-.32, -.28, -.58, .09, -.33
.00, -.03, -.12, -.04, -.11
-.35, -.30, -.62, .10, -.35
.48, .27, -.03, -.09, -.20
.14, .06, -.06, -.06, -.11
-.34, -.29, -.60, .09, -.34
=>
-.28, -.58, .09, -.33, -.32
-.03, -.12, -.04, -.11, .00
-.30, -.62, .10, -.35, -.35
.27, -.03, -.09, -.20, .48
.06, -.06, -.06, -.11, .14
-.29, -.60, .09, -.34, -.34

-.07, .04, .05, -.07, .02, -.22, .14, -.23, .01
-.14, .15, -.04, .06, -.07, -.12, .07, -.12, -.23
-.09, .20, .10, -.11, -.05, -.46, -.10, -.37, -.04
-.12, -.09, .27, .12, -.23, -.10, .39, -.13, .01
.41, .13, -.12, -.14, -.14, .25, .14, .18, .17
.30, -.29, -.35, -.02, -.11, .30, -.02, .19, .26
-.18, -.13, .06, -.11, .08, -.19, -.11, -.35, -.25
-.17, .10, .00, .16, -.12, -.11, .08, -.18, -.21
.31, -.26, -.31, -.11, .00, .26, .01, .18, .19
.33, -.18, .03, -.22, .14, .59, -.03, .02, .25
=>
.04, .05, -.07, .02, -.22, .14, -.23, .01, -.07
.15, -.04, .06, -.07, -.12, .07, -.12, -.23, -.14
.20, .10, -.11, -.05, -.46, -.10, -.37, -.04, -.09
-.09, .27, .12, -.23, -.10, .39, -.13, .01, -.12
.13, -.12, -.14, -.14, .25, .14, .18, .17, .41
-.29, -.35, -.02, -.11, .30, -.02, .19, .26, .30
-.13, .06, -.11, .08, -.19, -.11, -.35, -.25, -.18
.10, .00, .16, -.12, -.11, .08, -.18, -.21, -.17
-.26, -.31, -.11, .00, .26, .01, .18, .19, .31
-.18, .03, -.22, .14, .59, -.03, .02, .25, .33

-.08, .35, -.29, -.03, .15, .30, .12, .12
-.33, -.04, -.30, -.01, -.23, -.04, .16, -.03
.29, -.20, .21, .02, -.56, .05, -.08, .15
-.18, -.27, .23, .21, .19, -.17, .38, -.16
.30, -.25, .22, -.10, .16, .10, .07, -.19
.19, -.27, -.30, -.03, -.02, .15, .06, .22
-.21, .04, .13, .08, -.02, -.21, .25, .33
=>
.35, -.29, -.03, .15, .30, .12, .12, -.08
-.04, -.30, -.01, -.23, -.04, .16, -.03, -.33
-.20, .21, .02, -.56, .05, -.08, .15, .29
-.27, .23, .21, .19, -.17, .38, -.16, -.18
-.25, .22, -.10, .16, .10, .07, -.19, .30
-.27, -.30, -.03, -.02, .15, .06, .22, .19
.04, .13, .08, -.02, -.21, .25, .33, -.21

.16, .16, -.12, -.31, -.04, .10, -.06, -.23, -.09, -.24, .00, .51
.00, .17, -.13, -.03, -.33, .01, -.02, -.18, .03, -.34, .13, .13
=>
.16, -.12, -.31, -.04, .10, -.06, -.23, -.09, -.24, .00, .51, .16
.17, -.13, -.03, -.33, .01, -.02, -.18, .03, -.34, .13, .13, .00

.36, -.65
-.41, -.42
=>
-.65, .36
-.42, -.41

.01, .04, .04, .11, .00, .21, .22, .07, .04, .04
.01, .03, .10, .00, .00, .46, .12, .01, .04, .01
.01, .05, .10, .01, .00, .56, .02, .01, .02, .00
.01, .05, .03, .16, .01, .29, .11, .05, .02, .04
=>
.04, .04, .11, .00, .21, .22, .07, .04, .04, .01
.03, .10, .00, .00, .46, .12, .01, .04, .01, .01
.05, .10, .01, .00, .56, .02, .01, .02, .00, .01
.05, .03, .16, .01, .29, .11, .05, .02, .04, .01

.38, .27, .25, -.04, .35
-.37, .49, -.18, -.47, -.34
.40, -.44, .13, .27, .06
.08, -.13, .30, .21, -.16
.00, .43, .26, .51, .40
.20, -.05, -.15, .26, -.24
.22, -.29, -.10, .53, .12
.40, -.05, .56, -.30, -.20
-.32, -.36, .29, .39, .58
.29, -.14, .43, .09, -.32
=>
.27, .25, -.04, .35, .38
.49, -.18, -.47, -.34, -.37
-.44, .13, .27, .06, .40
-.13, .30, .21, -.16, .08
.43, .26, .51, .40, .00
-.05, -.15, .26, -.24, .20
-.29, -.10, .53, .12, .22
-.05, .56, -.30, -.20, .40
-.36, .29, .39, .58, -.32
-.14, .43, .09, -.32, .29
---
.00, .00, .01, -.01, -.02, -.01, .00, .00, .00
.28, .10, .21, -.24, .10, -.22, .24, .04, .47
-.06, -.01, -.02, .10, -.05, .08, -.01, -.04, -.17
-.15, -.03, -.07, .19, -.07, .18, -.10, .00, -.29
-.08, -.03, -.04, .09, -.07, .07, -.03, -.06, -.20
.07, .01, -.03, .06, .09, .00, .05, -.05, .02
.06, .01, -.02, .03, .07, -.01, .03, -.03, .03
-.01, -.01, -.02, .00, -.01, .00, -.02, -.01, -.02
=>
.00, .01, -.02, .00, .00
.28, .21, .10, .24, .47
-.06, -.02, -.05, -.01, -.17
-.15, -.07, -.07, -.10, -.29
-.08, -.04, -.07, -.03, -.20
.07, -.03, .09, .05, .02
.06, -.02, .07, .03, .03
-.01, -.02, -.01, -.02, -.02

-.65, -.43
-.20, -.08
.15, .31
=>
-.65
-.20
.15

-.47, -.45, -.32, -.30, -.31, -.10, -.05, .10, .07, .02
.62, .60, .32, .23, .46, -.06, -.08, -.24, -.39, -.44
.05, .13, .21, .25, .29, .30, .38, .46, .40, .38
-.53, -.52, -.48, -.41, -.62, -.54, -.45, -.25, -.49, -.19
-.49, -.48, -.47, -.38, -.62, -.38, -.42, -.53, -.43, -.41
=>
-.47, -.32, -.31, -.05, .07
.62, .32, .46, -.08, -.39
.05, .21, .29, .38, .40
-.53, -.48, -.62, -.45, -.49
-.49, -.47, -.62, -.42, -.43

.02, -.18, -.15, -.15, .19, -.47, .26, -.33, .31, .27
-.07, -.17, -.28, .01, .17, .04, .27, -.36, .27, .35
-.07, -.07, -.26, -.01, .17, .07, .23, -.31, .16, .35
-.05, -.15, -.25, .02, .19, .08, .24, -.22, .35, .35
=>
.02, -.15, .19, .26, .31
-.07, -.28, .17, .27, .27
-.07, -.26, .17, .23, .16
-.05, -.25, .19, .24, .35

.09, .39, -.25, .32, -.11, -.30, .05
.16, .53, -.33, .42, -.15, -.42, .16
-.36, -.17, .28, -.25, .32, .25, -.41
=>
.09, -.25, -.11, .05
.16, -.33, -.15, .16
-.36, .28, .32, -.41

-.04, .03, -.08
-.24, .20, -.47
.04, -.04, .08
-.16, .14, -.32
-.11, .09, -.22
=>
-.04, -.08
-.24, -.47
.04, .08
-.16, -.32
-.11, -.22
